Each row has a name. Each question is about the rows just above it.

Columns, left to right: L B Q J T Y D
zuvik: [  9 -60 -27 111  22 -48 120]
dotuz: [  2 -18 -66 107 -17 -10 117]
dafet: [   9  -60  -27 -105  -48   22   48]
vun: [  9 -60 -27 111  22 -48  48]
Which column holds [ 22 -17 -48] top down? => T
[48 48] is in which column, read top down? => D
Which column holds [-66 -27] top down? => Q
[-60 -60] is in which column, read top down? => B
[ 22 -17] is in which column, read top down? => T
Which column holds this, read top down? [-18 -60 -60] => B

Columns, left to right: K N F S
fuda: [-89  51 -54   3]
Viv: [-46  63 -65  20]
Rak: [-71  53 -72 -19]
nekam: [ 66  72 -40  88]
nok: [-105    8    5  -25]
tem: [-110   10   -2  -27]
Which column holds this, read top down? [-89 -46 -71  66] => K
Which column holds [-89 -46 -71] top down? => K
Which column holds this, read top down? [63 53 72  8 10] => N
[63 53 72] is in which column, read top down? => N

Columns, left to right: G H R M P A U W X Z
likur: [ 72 -68 -48 -16  27  23 -47  15  34 -89]
Gil: [ 24 -45  -5  15   7  15   2  -1 -21 -38]
pema: [101  -8 -67  32 -37  -6 -97  24  24 -12]
Gasi: [ 86 -33 -63 -20  -1   5 -83  21  22 -44]
[ -8 -33] is in which column, read top down? => H
Which column holds [ -5 -67 -63] top down? => R
[-48  -5 -67] is in which column, read top down? => R
[-37  -1] is in which column, read top down? => P
Which column holds [-16  15] top down? => M

Columns, left to right: Vade rutep memi Zup zilu Paf tufas ros suzo kunir
sig: [ 16 -24 -22   0   7  23  23  18  12  52]
rud: [-36 -14  20  -2  -2  15   3   1 -21 -27]
labiz: [ -6 -22  38  12  35  20  42  40  43  21]
bilab: [ 30 -74 -52 -44 -19  -4   8  28  20  22]
Vug: [ 16 -24 -22   0  17  23  23  18  12  52]
lak: [ 80 107  71  48   6  -2 -18 -42 -60 -64]
Ravub: [-31 -13 -10   4   4   1  -8  -7  -4  31]
Sal: [ -6 -22  38  12  35  23   9 -13 -28 -30]
Which column holds this, read top down? [ 21  22  52 -64  31] => kunir
[-24 107] is in which column, read top down? => rutep
Which column holds this, read top down? [ 21  22  52 -64  31 -30] => kunir
Which column holds [40 28] top down? => ros
Which column holds [ 12 -60  -4 -28] top down? => suzo
Which column holds [ 3 42  8 23] top down? => tufas
Which column holds this, read top down? [20 -4 23 -2  1] => Paf

Columns, left to right: lokag pizim tegog gak reda zek lene
tevav: [ -6 -35 -80 -14   1 -43 -15]
nafel: [ 68 -80  -7 -27   8  30 -34]
vap: [-95 -27 -50  10  73  62  14]
Mibeg: [ -7 -55  54  72 -19  67  65]
naf: [ -4  83  46 -55 -47  33  14]
Fogul: [-89  60 -67  46  11 -34 -64]
Which column holds [-50  54  46 -67] top down? => tegog
Which column holds this, read top down? [30 62 67 33] => zek
Which column holds [ 65  14 -64] top down? => lene

Columns, left to right: mif Rog tova Supus Los Fazi Kuvu nisut vuduz lutol
biv: [ -3  11 -28  41 -29  -3  67  41  12  22]
faz: [ -3  11 -28  41 -29 -71  67  41  12  22]
gade: [-96  53  14 -70 -77 -71   3  54 -83  34]
Which column holds this, read top down? [-29 -77] => Los
Which column holds [22 22] top down? => lutol
[-28  14] is in which column, read top down? => tova

Columns, left to right: Bizof Fas supe gov nik lete noz fugel Varog Vepi
Vofa: [-41  28 -50  66 -41 -43  98  85  26  23]
setal: [-14  83  10 105   3   0  77  55  66  32]
dipid: [-41  28 -50  72 -41 -43  98  85  26  23]
domam: [ 25 -58  11   4  43  29  48  47 -54 -61]
lesa: [ 23 -49  34  -9  52  54  26  31 -14 -44]
Mebu: [ 54  60 124  65 109 115  -3 -13  73 -11]
[ 66  26 -54 -14  73] is in which column, read top down? => Varog
Which column holds this, read top down? [ 28  83  28 -58] => Fas
Which column holds [-58 -49] top down? => Fas
Which column holds [66 26] top down? => Varog

Columns, left to right: tid lakon retu guz Livi Fis depus manu
Kur: [  9  39  74   9 -41  38  15   6]
Boguf: [ 42  39  62   7 -83 -42  55  60]
mel: [-32 -60 -45  26  60  26  69  39]
poful: [-46  92 -30  60  70  10  71 -30]
gib: [-46  92 -30  60  70  10  71 118]
[92 92] is in which column, read top down? => lakon
[74 62] is in which column, read top down? => retu

Columns, left to right: biz Pab dunab Fepe fen gazo purid
suli: [ 99  38   4  -6  -5   8 -28]
Tigog: [-45   0  11 -24   2  97  -4]
Latid: [-25 -20  43  63  -4 -13 -20]
niv: [ 37  63 -64 -43  47   7 -15]
kam: [-45   0  11 -24   2  97  86]
Which column holds this, read top down? [  0 -20  63   0] => Pab
[ -6 -24] is in which column, read top down? => Fepe
[ 97 -13   7] is in which column, read top down? => gazo

Columns, left to right: lat Zefo kob fura bapit
val: [ -3  56 -22  23  -5]
binib: [-86  52   1  29  43]
megon: [  3  10 -44   3  20]
reme: [ -4  37  13  16 -18]
fasod: [ 37 -23   9 -13 -24]
Ribun: [-61  -7  31   3  28]
mera: [  0  -5  34  -2 -19]
Bot: [  3  10 -44 -15  -3]
pobaf: [-61  -7  55   3  28]
dem: [-95  16  46  15  35]
[-44  13   9  31  34 -44  55] is in which column, read top down? => kob
Which column holds [ -3 -86] top down? => lat
Which column holds [ 28 -19  -3  28  35] top down? => bapit
Which column holds [-44  13   9  31] top down? => kob

Columns, left to right: tafe Kir Rutu dakis von fino
Pip: [-32  21  13 -12  39 -13]
banot: [ 50 -62  20  12  94   3]
delu: [-85  11 -96  -2 -43  59]
lezun: [ 10   8   6 -37  10   9]
zap: [  -7   -9   59  -42 -100  -24]
Which column holds this, read top down? [ 13  20 -96] => Rutu
[-85  10  -7] is in which column, read top down? => tafe
[ 12  -2 -37] is in which column, read top down? => dakis
Which column holds this, read top down? [-12  12  -2] => dakis

Columns, left to right: Tige vogag Sif fusik mabi lave Golek Gidag ragat
zadib: [ 85   2  19 -43 -65 -29  28  18  23]
vegab: [  16   52  106    9   -6    6  -14  -46 -101]
Guzu: [ 18  13 -35  12 -38 -56 -40 -37   1]
tuga: [ 31   5  58 -18  53  38  26  34   8]
per: [  6 -70 -32  18  18 -35 -88 -39 -17]
dag: [  4  32  59  27   4  23  35 -19  21]
nogat: [ -1   3 -21 -36 -26  -9 -24   1  14]
paviz: [ 36 -17  11 -43   2   0  16  25  11]
[31  6] is in which column, read top down? => Tige
Which column holds this, read top down? [ 34 -39] => Gidag
[  5 -70] is in which column, read top down? => vogag
Which column holds this, read top down? [-56  38 -35  23] => lave
Which column holds [-101    1    8  -17   21   14] top down? => ragat
Which column holds this, read top down? [ 18  27 -36] => fusik
[  2  52  13   5 -70  32] is in which column, read top down? => vogag

Columns, left to right: lini vamil ter kug Mir
tev: [-9 66 83 97 30]
mep: [-36 -98  29  30  23]
vanu: [  11    8   16 -103   21]
Nis: [ -8 -59 -15  -1  10]
Which column holds [-103   -1] top down? => kug
Which column holds [-98   8 -59] top down? => vamil
Which column holds this, read top down? [29 16] => ter
Which column holds [83 29 16] top down? => ter

Columns, left to right: mag lusiz zadi Nazur bele givug nopo duk
raza: [ -31  -73  -14  -17 -110  -42   14  -22]
Zemus: [ 38  90 -17  44  63  65  21  15]
bafe: [ 14  28 -26  38  83  33 -60 -11]
fod: [ 14  28 -26  38 -19  32  36   3]
Vizon: [19 25 -6 65  2 32 48 18]
Which column holds this, read top down? [-31  38] => mag
[28 28 25] is in which column, read top down? => lusiz
Which column holds this, read top down? [ 15 -11   3] => duk
Which column holds [65 33] top down? => givug
Which column holds [-11   3] top down? => duk

Columns, left to right: ser Zife Pofef sof Peved
rav: [ 64  23 -69  46 -19]
ber: [  3 -93 -38  28 -73]
mugep: [   5  -87 -109   95   24]
[3 5] is in which column, read top down? => ser
[46 28] is in which column, read top down? => sof
Which column holds [-19 -73] top down? => Peved

Columns, left to right: levot dokoz fevi fibog
gedo: [  34    3   43 -117]
Mip: [  47   -1   34 -116]
vafe: [  41    1   39 -117]
Which column holds this, read top down? [43 34] => fevi
Which column holds [ 3 -1] top down? => dokoz
Which column holds [-117 -116] top down? => fibog
[-116 -117] is in which column, read top down? => fibog
[34 39] is in which column, read top down? => fevi

Columns, left to right: gupak Setes vel vefuz vaval
nos: [ 11 -50 -37 -40 -62]
Mudi: [  9 -25 -26  11   4]
non: [-23  33  42  16 -40]
Tiv: [-23  33  42  -9 -40]
miri: [ -7 -11   1   3 -61]
sudo: [ 15 -30 -20 -19 -59]
zupu: [113 -14 -35  55  54]
gurol: [ 25  -2 -15  49  30]
[ 11  16  -9   3 -19  55] is in which column, read top down? => vefuz
Which column holds [ 15 113] top down? => gupak
Which column holds [  9 -23 -23  -7  15] top down? => gupak
Which column holds [  3 -19  55  49] top down? => vefuz
Which column holds [-25  33  33 -11 -30 -14] top down? => Setes
[ -7  15 113  25] is in which column, read top down? => gupak

Columns, left to right: lato kapa Taf Ginar
taka: [-39  -8  17 -47]
kitu: [-41 -17 -52   0]
gebuv: [  79 -126   52  -79]
Ref: [ 22 -51  50  44]
kameb: [ -1 -55  17 -58]
teden: [ -1 -16  27 -63]
rigiv: [  56   41 -109  -62]
mesi: [  4 -28 -81 -11]
tudad: [ 86  10 -81  -2]
mesen: [  7  80 -43 -53]
Vipop: [  77 -114  -56 -110]
[79 22 -1 -1 56  4] is in which column, read top down? => lato
Which column holds [79 22 -1 -1 56  4 86  7] top down? => lato
Which column holds this, read top down? [79 22] => lato
Which column holds [-39 -41  79  22  -1  -1  56   4] top down? => lato

Columns, left to right: beto kadum fizus sep pudan tope Pileb bofon
panat: [ 33 -73  46  38  51  51  48  36]
lufin: [ 20 -61  41  55  44  34  42  32]
beda: [ 23 -68  23  52  34  52  43  39]
taga: [  1 -87  16  36  66  68  70  25]
nibof: [ 26 -86  24  65  30  72  54  26]
Noti: [ 20 -61  41  55  44  44  32  14]
Fol: [ 20 -71  38  43  75  43  52  17]
niro: [ -6 -78  18  82  23  43  48  32]
kodo: [ 11 -84  33  53  28  47  50  17]
dur: [  9 -90  19  35  36  34  47  14]
fus: [ 23 -68  23  52  34  52  43  29]
Which column holds [41 38 18] top down? => fizus
Which column holds [65 55 43 82] top down? => sep
Which column holds [24 41 38] top down? => fizus
Which column holds this, read top down? [-61 -68 -87 -86 -61 -71] => kadum
Which column holds [51 44 34 66 30 44] top down? => pudan

Columns, left to right: Mem Zegub Teg Ked deva gakag
komek: [-23  24 -38 -39  -1 -20]
nama: [-46  39 -66 -98  -9 -14]
livas: [-14  40 -43  24 -97  64]
lize: [-46  39 -66 -98  42 -75]
Which column holds this, read top down? [24 39 40] => Zegub
Which column holds [-23 -46] top down? => Mem
[-97  42] is in which column, read top down? => deva
Which column holds this, read top down? [-14  64 -75] => gakag
Which column holds this, read top down? [-98  24] => Ked
[ -9 -97  42] is in which column, read top down? => deva
Which column holds this, read top down? [-66 -43] => Teg

Columns, left to right: Kopil kosem teb vin zudev Kivo roge Dovuk lurin Silaf
gani: [47 40 37 58 58 76 38 49 48 40]
vuruv: [ 47  40  29  58  58  76  38  35  46 119]
Pud: [ 47  40  37  58  58  76  38  35  46 119]
mas: [ 41  53  77  53  21  99 124  43  40  71]
[40 40 53] is in which column, read top down? => kosem
Which column holds [37 77] top down? => teb
Which column holds this, read top down? [48 46] => lurin

Columns, left to right: muze moru susa teto
Muve: [ 58  -8  92 -86]
Zon: [ 51 -53  44 -91]
fetu: [ -94 -105   45   25]
Which column holds this, read top down? [ -53 -105] => moru
Which column holds this, read top down? [-86 -91] => teto

Columns, left to right: Tabeg fikog Donet veru Sivop tenod rin Ses
bem: [-38  77 115 124 -62 -36 -34 -28]
fon: [-46 -34  35 124  59  96 -46  14]
mor: [-48  15  80 124  18  49 -53  -1]
mena: [ -54   71  110  124 -101  -38  -14  -44]
Segad: [  2 -51 -51 124  33  44  11  13]
feto: [ 46 -28 -70 124  43  -8  20  22]
vit: [-48 -36  24 124  36  87 -30   6]
geg: [-79 -10  76 124 -12  79 -37 -16]
rel: [ -18   77   74  124 -100  -76    5  -38]
Which column holds [ 35  80 110] top down? => Donet
Which column holds this, read top down? [-8 87] => tenod
Which column holds [  18 -101] top down? => Sivop

Columns, left to right: bikup Giga toru Tulo gek
zibo: [87  1 34 53 -1]
kod: [ 11   1   3 -82   2]
Nekab: [-51   0  42 -18   4]
tar: [ 42  -2  23 -51  -2]
Vol: [ -3  -3 -60 -47   1]
lop: [ 17  -2 -62  29  -4]
kuru: [90  2 19 44 -2]
vuru: [ -3   3 -81   3   1]
Ratu: [-46   1 -65  14   4]
dagi: [ 25   2 -36 -45   3]
[ -3 -46] is in which column, read top down? => bikup
[-1  2  4 -2  1 -4 -2  1] is in which column, read top down? => gek
Which column holds [ 3 42] top down? => toru
Which column holds [ 42  23 -60 -62  19 -81 -65 -36] top down? => toru
[ 2  4 -2  1 -4 -2  1] is in which column, read top down? => gek
Which column holds this, read top down? [-51  42  -3  17  90  -3 -46] => bikup

Columns, left to right: tuta Kol lelit fofe pimeg fom
bokab: [-1 -3 67  1 34 66]
Lek: [ -1  -1   9   1   3 104]
Nul: [  1   4 -87  -1 -50 -54]
Which column holds [  9 -87] top down? => lelit
Which column holds [-3 -1] top down? => Kol
Which column holds this, read top down? [-1  1] => tuta

Columns, left to right: nosom tob sok vepub
seg: [ 90  24 101  65]
daga: [ 48  96  23 -28]
Zona: [23  4 15 30]
Which column holds [24 96] top down? => tob
[48 23] is in which column, read top down? => nosom
Which column holds this, read top down? [23 15] => sok

Columns, left to right: sop Pokin gupi tunu dunod
tuvir: [ 24 -91   5  13  11]
Letam: [ 24 -91  26   3 -19]
nuka: [ 24 -91   5  13 -10]
[-19 -10] is in which column, read top down? => dunod
Whose row is [ 24 -91  26   3 -19]? => Letam

Columns, left to right: tatek Tezus zef tum
dimo: [ 53  63  45 -57]
boro: [-40  94  46   8]
tilet: [-42  93  41   2]
Repu: [-64  13  10 108]
Vod: [ 62  48  42 -49]
siraz: [ 93  33  32 -75]
Toz: [-39 103  39 -20]
Vab: [-25  94 106 101]
fofid: [ 57 -90  -1  80]
Gonep: [-24  24 -58 -81]
[  2 108] is in which column, read top down? => tum
Which column holds this, read top down? [-25  57] => tatek
[108 -49 -75 -20 101] is in which column, read top down? => tum

Columns, left to right: kun pogi bopuf gutu
Buv: [  9   6 -15  56]
dip: [ 42 -22   3  64]
Gebof: [   3 -116  -14  -18]
[56 64] is in which column, read top down? => gutu
Which column holds [-15   3] top down? => bopuf
[ 9 42] is in which column, read top down? => kun

Columns, left to right: rit Durov bufof vures Vuzal zofas vadal Gevup
tata: [-44 -41 -26  85 -34 -19  25 -42]
Zed: [-44 -41 -26  85 -34 -44 -52 -62]
tik: [ -65  -36  -74   14  -83  -19  -21 -124]
Which column holds [-41 -36] top down? => Durov
Which column holds [ 25 -52] top down? => vadal
Which column holds [-42 -62] top down? => Gevup
Which column holds this, read top down? [-52 -21] => vadal

Columns, left to right: bok sov rusog muto tek Lis zok simiz guni
fiv: [ 20  -2  63 -40  41  24 -40  42 -50]
kalo: [  3  44  58 -68   4  -5  20 -25 -28]
pote: [  7  46  64 -75   8  -7  20 -19 -29]
mufi: [ 52  42 -55  16  -6 -10  46 -46  -6]
Lonaz: [-47  19  -8 -24 -19   3  30 -15  96]
[ 7 52] is in which column, read top down? => bok
Which column holds [44 46 42 19] top down? => sov

Columns, left to right: lon pum rafo Mamu kilub gitop Bul kipe sizan
Luk: [-54 -63   7 -50  22 100 -23 -45 -29]
zapov: [-120  -28  -86  -52   48   53   14   31  -60]
fet: [  28   55  -39   52  -15 -122   32   72   25]
Kive: [ 64 -45  76  35   4  47   2 -51  62]
mot: [  6 -69  62 -16  13 110 -14 -76  14]
Tak: [ 12 -76  40   8  28  84  20 -37  42]
vused: [ -2 -77 -21  62  84  13 102  56  53]
gufo: [ 63 -54  69  36  18  53  11 -45  59]
bibi: [ 33 -72  60  22  31  89  14 -53  54]
Which column holds this, read top down? [-23  14  32   2 -14] => Bul
[ 55 -45 -69 -76 -77] is in which column, read top down? => pum
[28 84 18] is in which column, read top down? => kilub
[ 76  62  40 -21] is in which column, read top down? => rafo
Which column holds this, read top down? [-69 -76] => pum
Which column holds this, read top down? [-52  52  35 -16   8  62  36] => Mamu

Columns, left to right: bep Telu vezi libag Tolit Vuli Fizar fuge Reru
buzu: [  2 -25  33 -99 -96  59  37  49   1]
lumip: [-49  14  37 -24 -11 -18  33   4  37]
Nata: [ 20  36  23 -40  24 -43  22   8   9]
sazu: [  9  53  44 -55 -11 -45  45  36  -7]
toli: [  3  10  70 -27 -77  54   5  41  46]
sud: [ 42  92  22  13  -2 -52   2  -3  12]
zive: [  6 -35   4 -98  17 -12  40  29 -62]
lin: [ 15   1  -5 -58  26  -7  23  -1 -16]
Zuso: [-38  49 -23  10   2  -5  20   4  23]
Vosop: [  2 -25  77 -99 -96  59  37  49   1]
Leva: [ 27  60  34 -35  -7 -47  22 -22 -39]
Which column holds [  2 -49  20   9   3  42] top down? => bep
[23  1] is in which column, read top down? => Reru

Columns, left to right: Letub zel gulod vina
gotut: [-69  44 -48 -11]
bepag: [  95  -34 -126   73]
bulu: [ 103  -26 -108   94]
talu: [  36  -32 -122    6]
Which column holds this, read top down? [73 94  6] => vina
[ 95 103  36] is in which column, read top down? => Letub
Which column holds this, read top down? [-69  95 103] => Letub

Columns, left to right: dafas mur Tono naz
Beg: [18 16  3 -5]
kezos: [18 44  3 -5]
kor: [-10 106  -6  68]
Which column holds this, read top down? [-5 68] => naz
Which column holds this, read top down? [18 18] => dafas
[ 18 -10] is in which column, read top down? => dafas
[ 44 106] is in which column, read top down? => mur

Columns, left to right: pifos dig kekep zuv Zadom ven
gemas: [ 62  55 -36 -54   1  -8]
Bukul: [ -14   45  -29 -106   17   49]
zozip: [-41 -15 -30 -86 -18  36]
logu: [-85 -35  37  11  15  49]
sume: [-58 -36 -24 -49 -24  30]
Which column holds [-18  15] top down? => Zadom
[-14 -41 -85 -58] is in which column, read top down? => pifos
Which column holds [-106  -86   11  -49] top down? => zuv
Which column holds this, read top down? [ -54 -106] => zuv

Columns, left to right: diteg mut foro vanit Ledes
dibap: [ -5 -97 -26  85 -33]
lefo: [  2 123 -51  52  -5]
lage: [  15 -120   24   39    6]
gofi: [ 51  42 -27  45   1]
Zetob: [-61  53 -37  85 -33]
muv: [117 -43  30  27  16]
mevuz: [ 59  83 -35  70 -21]
Which column holds this, read top down? [45 85] => vanit
Which column holds [39 45] top down? => vanit

Columns, left to right: vok pib Ripo pitur
nisep: [ 80  33 -54  61]
Vegeg: [ 76  28 -62  49]
lun: [ 78  33 -57  57]
Lale: [ 89  46 -37  85]
pozim: [  48   -8 -117  -30]
Daka: [ 61  10 -92   6]
mef: [ 92  49 -31  93]
Which column holds [33 46 -8] top down? => pib
Which column holds [61 92] top down? => vok
Which column holds this, read top down? [ -54  -62  -57  -37 -117  -92] => Ripo
Which column holds [33 28 33] top down? => pib
Which column holds this, read top down? [ 57  85 -30] => pitur
[33 28 33 46 -8 10] is in which column, read top down? => pib

